Each row has a name. After each piece below comes the name of the row it's from, unless a question asks for something else. Each question is about the rows just above it. Places in a row count from 0.

bovu: [115 209  39 209 116 113 108 156  88  97 113 111 123]
lut: [112 136 136 165  93 122  96 140 100 114  83  80 163]
fon: [112 136 136 165  93 122  96 108 135 139 145 148 129]
gavo: [128 114 127 128 130 126 129 126 130 124 137 141 123]
Vaz: [120  96 108 135 139 145 148 145  59 147  77  87  97]
Every place of [123] in bovu:	12
which: [148 145  59]	Vaz
At which places does bovu hold [113]?	5 10
which: [122  96 108 135 139 145 148]	fon
What comes right after [127] in the named rows?	[128]
The entry that follows [140]:	[100]

Piro: [159 130 138 119  91 147 144 130 131  80 128 156 132]
lufun: [150 113 148  94  93  94 161  86 101 146  90  67 109]
Mot: [ 93 128 168 146 130 130 139 120 179  96 163 142 122]
dul: [ 95 109 120 165 118 129 147 138 116 118 135 145 110]
bofu: [186 120 100  80 168 118 111 105  96 128  71 114  97]
fizik: [148 146  79 140 121  97 187 111 114 123  94  93 111]
budu: [129 148 138 140 121  97 187 111 125 142 163 122  96]
[118 129 147 138 116 118 135 145] is in which row?	dul
which: [142 163 122  96]	budu
Which row holds [129 147 138]?	dul
What comes right after [179] in the named rows?	[96]
Which row holds [129 148 138]?	budu
The entry that follows [90]:	[67]

pupo: [156 152  92 100  60 201  55  56 170 189 181]
goge: [156 152  92 100  60 201  55  56 134 105 107]
bav: [127  60 152 201  93  92  55  80  54 185 178]
Which row holds [156 152  92 100  60 201  55  56 170 189 181]?	pupo
which: [156 152  92 100  60 201  55  56 134 105 107]	goge
What comes right after [105] in the named rows?	[107]

logik: [128 128 127 134 133 136]
Gufo: [ 70 203 144 196 119 188]
Seb: [122 129 133 120 124 130]
Pivod: [182  93 175 162 125 133]
rabi: [125 127 129 127 126 118]
Zasu: [131 160 124 131 128 126]
bir: [126 126 130 126 127 130]
tifa: [182  93 175 162 163 167]
logep: [161 111 154 157 147 162]
vud: [127 136 122 128 128 130]
Which row holds [126 126 130 126 127 130]?	bir
Every place of [127] in bir:	4
What comes right after [163] in the named rows?	[167]
Right after [119] comes	[188]
The entry that follows [161]:	[111]

Bas: [116 127 121 127 127 116 127 142 145 145]
disut: [123 107 140 179 148 138 132 137 104 111]
Nufam: [123 127 161 122 156 180 162 173 173 191]
Kimu: [142 117 133  92 122 155 116 130 112 137]
Rof: [138 137 148 107 137 144 122 117 105 155]
Rego: [138 137 148 107 137 140 132 123 127 168]
siduf: [141 147 143 125 153 117 144 106 114 142]
bot: [146 121 106  90  50 112  93  88  73 114]
bil: [178 178 181 178 181 178 124 181  89 181]
Sar: [110 113 131 164 146 114 126 110 121  91]
which: [138 137 148 107 137 140 132 123]	Rego
Places of [178] in row bil:	0 1 3 5
The entry that follows [156]:	[180]
Every place of [116] in Bas:	0 5
Places of [145] in row Bas:	8 9

Mipod: [ 83 127 104 112 139 190 152 103 147]
niku: [134 124 166 118 106 154 150  54 151]
vob: [102 119 114 110 142 111 115  44 128]
moda: [132 127 148 125 115 143 143 102 143]
goduf: [187 126 179 141 102 163 109 111 115]
Luzu: [112 119 123 112 167 131 112  37 113]
savo: [189 132 189 132 189 189 132 189 189]
vezi: [102 163 109 114 117 140 148 117 147]
[102 163 109 111] is in which row?	goduf
Which row holds [109 114 117 140 148]?	vezi
At which places does savo hold [189]?	0 2 4 5 7 8
At which places does savo hold [132]?	1 3 6
Which row holds [189 132 189 132 189 189 132 189 189]?	savo
At which places does vezi hold [147]?	8
Places of [112] in row Luzu:	0 3 6

vig: [152 183 146 159 158]
gir: [152 183 146 147 123]
nufuf: [152 183  80 177 210]
which: [152 183 146 159 158]	vig
What comes right after [159] in the named rows?	[158]

Debim: [121 141 138 139 124 137 144 118 127 139 120 134 120 134 130 118 129 151
 117 137 134 103 124 126 127 127 135 121 125 114 127 119 135 126 139 123
 131 124 137 135 133 147 140 124 122 141 134 138 127 124 125 120 133 117
 124 126]
mus: [134 125 110 121 128 115 110 130 144 108 126 121 139 137 118 124 130 106
 137 138 110 124 126 138 126 134 124 131 142 142 131 119 129 120 127 122
 133 135 141 111 128 121 132 138 126 128 134 125 119 138 134 124 126 133
 154 137]
lamup: [122 130 129 128 123 132 133 129 128 131 130 127 137 126 127 129 127 128
 130 126 130 129 123 125 125 129 124 132 126 130 132 124 128 125 133 130
 132 132 123 131 129 127 122 126 127 126 127 123 132 129 125 129 129 129
 129 126]
kezu: [153 111 120 141 141 133 130 104 132 128 118 143 127 145 150 144 150 127
 128 129 133 137 117 133 120 144 125 123 142 127 142 126 114 154 153  92
 131 140 139 156 128 139 129 145 161 149 136 113  94  80 141 130 103 114
 121 119]
vonun: [153 117 120 126 151 111 106 128 126 112 117 133  87 138 129 123 133 130
 118 135 116 121 148 140 141 129 145 111 140 122 111 145 127 138 110 119
 110 113 148 110 123 134 152 141 126 136 135 153 105 122 145 121 127 126
 123 137]
mes: [128 128 135 129 124 134 130 130 132 130 129 123 131 131 127 129 124 127
 133 126 126 119 128 129 132 127 132 127 129 125 130 129 127 124 127 125
 134 128 125 132 130 129 131 125 125 128 127 129 132 127 130 130 128 124
 127 129]
Rufo: [ 92 153 142 109 111 120 125 167 122 127 144 105 131 103  96 104  94 129
 128 127 120 141 143 121 142 103 132 136 105 130 106 132 149  88  89 185
 125 109 112  86 129 112 125 102  78  96 115 150 182 202 109 124 166 149
 139 143]
Zefut: [126 125 137 132 128 134 135 128 121 137 129 131 124 124 132 129 127 137
 123 123 137 130 130 120 128 126 131 125 120 122 126 132 128 132 128 131
 126 124 122 136 127 131 125 130 130 128 124 129 133 122 126 129 128 125
 116 124]
nomos: [134 136 110 121 128 121 110 130 144 108 126 121 139 137 118 124 130 106
 137 138 110 124 126 145 126 134 124 131 142 142 131 119 129 120 127 122
 133 135 141 111 128 121 132 122 126 128 134 129 119 138 134 124 126 133
 154 137]
beda: [131 132 120 124 128 121 120 129 135 119 127 125 134 132 123 126 128 118
 133 133 120 125 127 127 129 128 126 130 135 135 129 124 128 124 128 125
 131 131 134 120 128 125 130 124 128 128 130 126 124 133 131 127 127 131
 140 132]
nosa: [134 137 110 120 128 113 108 129 146 106 125 121 141 138 117 124 131 104
 139 139 108 124 126 147 127 135 123 131 143 143 131 119 129 120 128 122
 134 137 143 110 129 119 133 121 126 128 135 125 118 139 136 123 126 135
 157 138]
neret: [127 129 129 127 128 127 128 130 128 128 129 127 128 127 128 127 127 128
 129 128 128 128 127 128 129 127 127 128 128 128 127 129 129 126 127 129
 128 127 129 127 129 128 127 127 127 127 127 129 130 130 127 128 129 129
 129 129]
Which row holds [128 128 135 129 124 134 130 130 132 130 129 123 131 131 127 129 124 127
 133 126 126 119 128 129 132 127 132 127 129 125 130 129 127 124 127 125
 134 128 125 132 130 129 131 125 125 128 127 129 132 127 130 130 128 124
 127 129]?	mes
Which row holds [ 92 153 142 109 111 120 125 167 122 127 144 105 131 103  96 104  94 129
 128 127 120 141 143 121 142 103 132 136 105 130 106 132 149  88  89 185
 125 109 112  86 129 112 125 102  78  96 115 150 182 202 109 124 166 149
 139 143]?	Rufo
which: [134 136 110 121 128 121 110 130 144 108 126 121 139 137 118 124 130 106
 137 138 110 124 126 145 126 134 124 131 142 142 131 119 129 120 127 122
 133 135 141 111 128 121 132 122 126 128 134 129 119 138 134 124 126 133
 154 137]	nomos
which: [127 129 129 127 128 127 128 130 128 128 129 127 128 127 128 127 127 128
 129 128 128 128 127 128 129 127 127 128 128 128 127 129 129 126 127 129
 128 127 129 127 129 128 127 127 127 127 127 129 130 130 127 128 129 129
 129 129]	neret
Every place of [138] in mus:	19 23 43 49

gis: [113 120 135 123 129 106 148 192 122 104 120 147 103 116 151 127 130 108
 147 107 140 157 140 110 172 104 121 125 140 154 118 136 107 124  98 127
 120 116 181 125  69 172 131 120 152 141 161 127 157 132]
feso: [121 126 146 125 127 110 150 179 140  96 120 151 116 115 137 120 128 103
 131 105 128 154 133 123 140 114 118 134 152 147 110 125 104 136 129 172
 168 103 131 115 143 112 130 118 136 155 158 133 128 138]
Tisi: [118 130 144 123 127 107 152 191 134  99 119 152 112 126 147 123 130 104
 134 104 128 158 130 119 143 110 126 131 150 150 114 129 106 137 112 129
 115 136 172 130 146 168 131 118 155 143 163 129 135 129]
mada: [110 130 139 120 129  95 154 213 126 103 120 150  97 128 167 127 134 105
 144 103 131 166 131 110 157  97 128 126 149 158 117 136 105 134 101 131
 121 131 178 129  86 196 131 119 158 140 172 127 148 128]
Nebak: [123 127  81 151 135 134 113 106  75 170 135  98 115 133 143 155 130 159
 151 151 135 120 128 117 146 127 133  97 104 120 153 150 151 105 122 133
 177  98 104 128 116 137 132 138 111 100 111 111 164 122]
dekez: [125 142 145 124 127 114 149 167 137 108 121 150 119 142 119 124 131 109
 127 107 118 146 119 125 122 117 132 133 141 139 119 126 113 144 131 136
 124 150 137 130 133 128 131 122 151 131 154 129 120 124]
Places of [120] in row Nebak:	21 29
The row with [130 133 128 131] is	dekez
[118 130 144 123 127 107 152 191 134  99 119 152 112 126 147 123 130 104
 134 104 128 158 130 119 143 110 126 131 150 150 114 129 106 137 112 129
 115 136 172 130 146 168 131 118 155 143 163 129 135 129] is in which row?	Tisi
Every place of [147] in gis:	11 18
which: [112 129 115 136 172 130 146 168 131 118 155 143]	Tisi

kozo: [116 126 139 131 160 141 123 125 114 147 132 110 128 123 137 128 105 124
 154 103 128 118 110 127 149 116 125 137 120 116 133 131 128 115 125 142
 132 134 143 110 118 119 117 128 119 137 128 105 121 116 121 127]
ruzar: [137 122 140 114 131 114 132 128 124 128 146 110 115 125 127 124 116 125
 131 115 111 116 115 126 136 135 134 145 126 125 119 126 130 134 123 147
 143 135 115 134 125 121 110 140 140 128 122 131 125 137 115 129]
Buber: [125 119 112 139 117 120 120 121 124 135 124 113 108 124 128 122 133 127
 118 104 114 126 125 120 114 118 126 135 117 120 126 123 118 139 107 123
 136 141 130 149 137 124 115 139 134 134 119 123 130 127 123 142]
sekim: [124 128 138 131 108 126 140 133 124 137 125 131 132 126 125 126 133 128
 109 140 122 132 119 125 117 118 127 131 124 125 139 127 131 130 125 127
 117 133 127 127 152 134 124 136 127 146 126 124 137 128 118 126]
vufip: [130 144 123 124 159 165 110 131 118 122 139 119 167 117 156 122 119 109
 169 127 196 151  96 155 152 126 102 128  98 110 157 134 123 131 137 122
 128 129 143 116 138 129 120 146 121 111 108  97 142 138 172 123]
lik: [122 120 135 123 105 120 139 121 107 168 123 140 131 112 118 128 141 123
 101 130 144 146 103 151 108 118 120 128 141 125 139 126 161 134 118 131
 107 148 126 114 148 145 129 133 123 118 118 117 136 119 112 116]
vamut: [121 145 132 127 165 155 115 128 114 135 137 112 147 119 148 125 109 116
 165 110 159 131 102 140 154 119 113 134 107 112 145 133 126 120 130 134
 131 133 146 111 126 123 117 136 119 122 118  98 129 125 143 124]
neto: [159 134 151  86  89  85 140  88 100 141 107 148 101 151 116 110 129 126
 117 111 139 131  87 126 118 115 103 161 126 120  88 166 145 122 103 113
 154 139 149 125 123 138 118 155 142 119 124 104 128  88 149 102]
defur: [133 122 128 123 129 116 119 112 116 143 121 122 112 133 113 143 121 127
 101 124 132 133 110 111 128 114 116 118 108 129 130 135 132 144 111 121
 139 129 125 116 117 134 124 143 143 137 134 138 152 130 155 131]
Mukig: [133 113 117 147 105 100 146 115 133 124 115 138 115 132 112 125 139 134
 112 147 101 124 136 111 111 134 130 122 146 132 121 125 131 127 135 124
 128 115 116 135 130 123 134 119 129 143 126 170 126 111 116 149]
sudu: [123 117 135 137 105 131 156 145 125 140 137 131 125 126 119 150 125 130
  87 125 150 155 111 123 105 123 144 129 126 120 136 131 146 135 146 135
 112 153 120 129 179 129 138 150 129 132 118 125 144 150 114 139]
rega: [126 125 160  82  78 114 133 160 162 135 134 151  85 150 106 144 162 180
  55 127  71 103 212 130  94 137 205 131 179 192  76 115 126 151  95 124
 109 191 106 171 105 163 146 124 167 119 194 145 111 180  81  87]
which: [125 119 112 139 117 120 120 121 124 135 124 113 108 124 128 122 133 127
 118 104 114 126 125 120 114 118 126 135 117 120 126 123 118 139 107 123
 136 141 130 149 137 124 115 139 134 134 119 123 130 127 123 142]	Buber
which: [137 122 140 114 131 114 132 128 124 128 146 110 115 125 127 124 116 125
 131 115 111 116 115 126 136 135 134 145 126 125 119 126 130 134 123 147
 143 135 115 134 125 121 110 140 140 128 122 131 125 137 115 129]	ruzar
Places of [127] in row sekim:	26 31 35 38 39 44
At which places does sudu hold [150]?	15 20 43 49

laz: [119 118 165  97 124 130]
pupe: [140 150 137  68 145 150]
Medek: [ 98 129  97 101  95 100]
lopot: [166 166 142  90  95 167]
Bura: [ 65 175 126  71  77 159]
lukif: [131 140  79 131 157 125]
Zari: [133 113 150 101 129 105]
Tif: [ 94 119 147  35 197 134]
dito: [108 133 110  86 119 173]
zutil: [97 97 63 97 97 97]
nared: [131 140  79 131 157 147]
which: [131 140  79 131 157 147]	nared
Every place of [166] in lopot:	0 1
At which places does zutil hold [97]?	0 1 3 4 5
The entry that follows [77]:	[159]
which: [142  90]	lopot
Right after [175] comes	[126]

Fari: [ 89 153 106 147  77 137  58  52 105 123 127 117  86 129 112 159 116 136
  94 104 159 152 115 120 104 117 133 132 132  97 142  53 125 139 107 172
 134  88 157  98 120  69 129  62 132  99 138 103 142 155]
Govep: [121 136 145 151 127 109 129 129 142 103 120 141 132 147 153 125 113 140
 145 131 129 144 117  95 133 140 154 118 146 125 128 136 138 136 143 137
 143 109 151 127 150 120 106 112 118 125 130 126 107 152]
toko: [ 89 153 106 147  77 137  93 135 105 123 127 117  86 129 112 159 116 136
  94 104 159 152 115 120 104 117  91 132 132  97 142 157 125 139 107 172
 134  88 157  98 120  69 129 139 132  99 138 103 142 155]
naz: [156 121  73  64  94 148 124 119  76 184 136  90 102  95  68 117 133  99
  73  86 120  61 146 187  83  84  44 169  89 131 121 122  89 122 169 154
 139  98 175 128 148 102 155  95 103  77 104  89 120 171]
kelil: [ 89 153 106 147  77 137  93 135 105 123 127 117  86 129 112 159 116 136
  94 104 159 152 115 120 104 117  91 132  89 131 121 122  89 122  97  84
  84 151  72  83  73 119 171 167 157 120 117 112 182  75]
which: [ 88 157  98 120  69 129 139 132]	toko
The entry that follows [124]:	[119]
Which row holds [156 121  73  64  94 148 124 119  76 184 136  90 102  95  68 117 133  99
  73  86 120  61 146 187  83  84  44 169  89 131 121 122  89 122 169 154
 139  98 175 128 148 102 155  95 103  77 104  89 120 171]?	naz

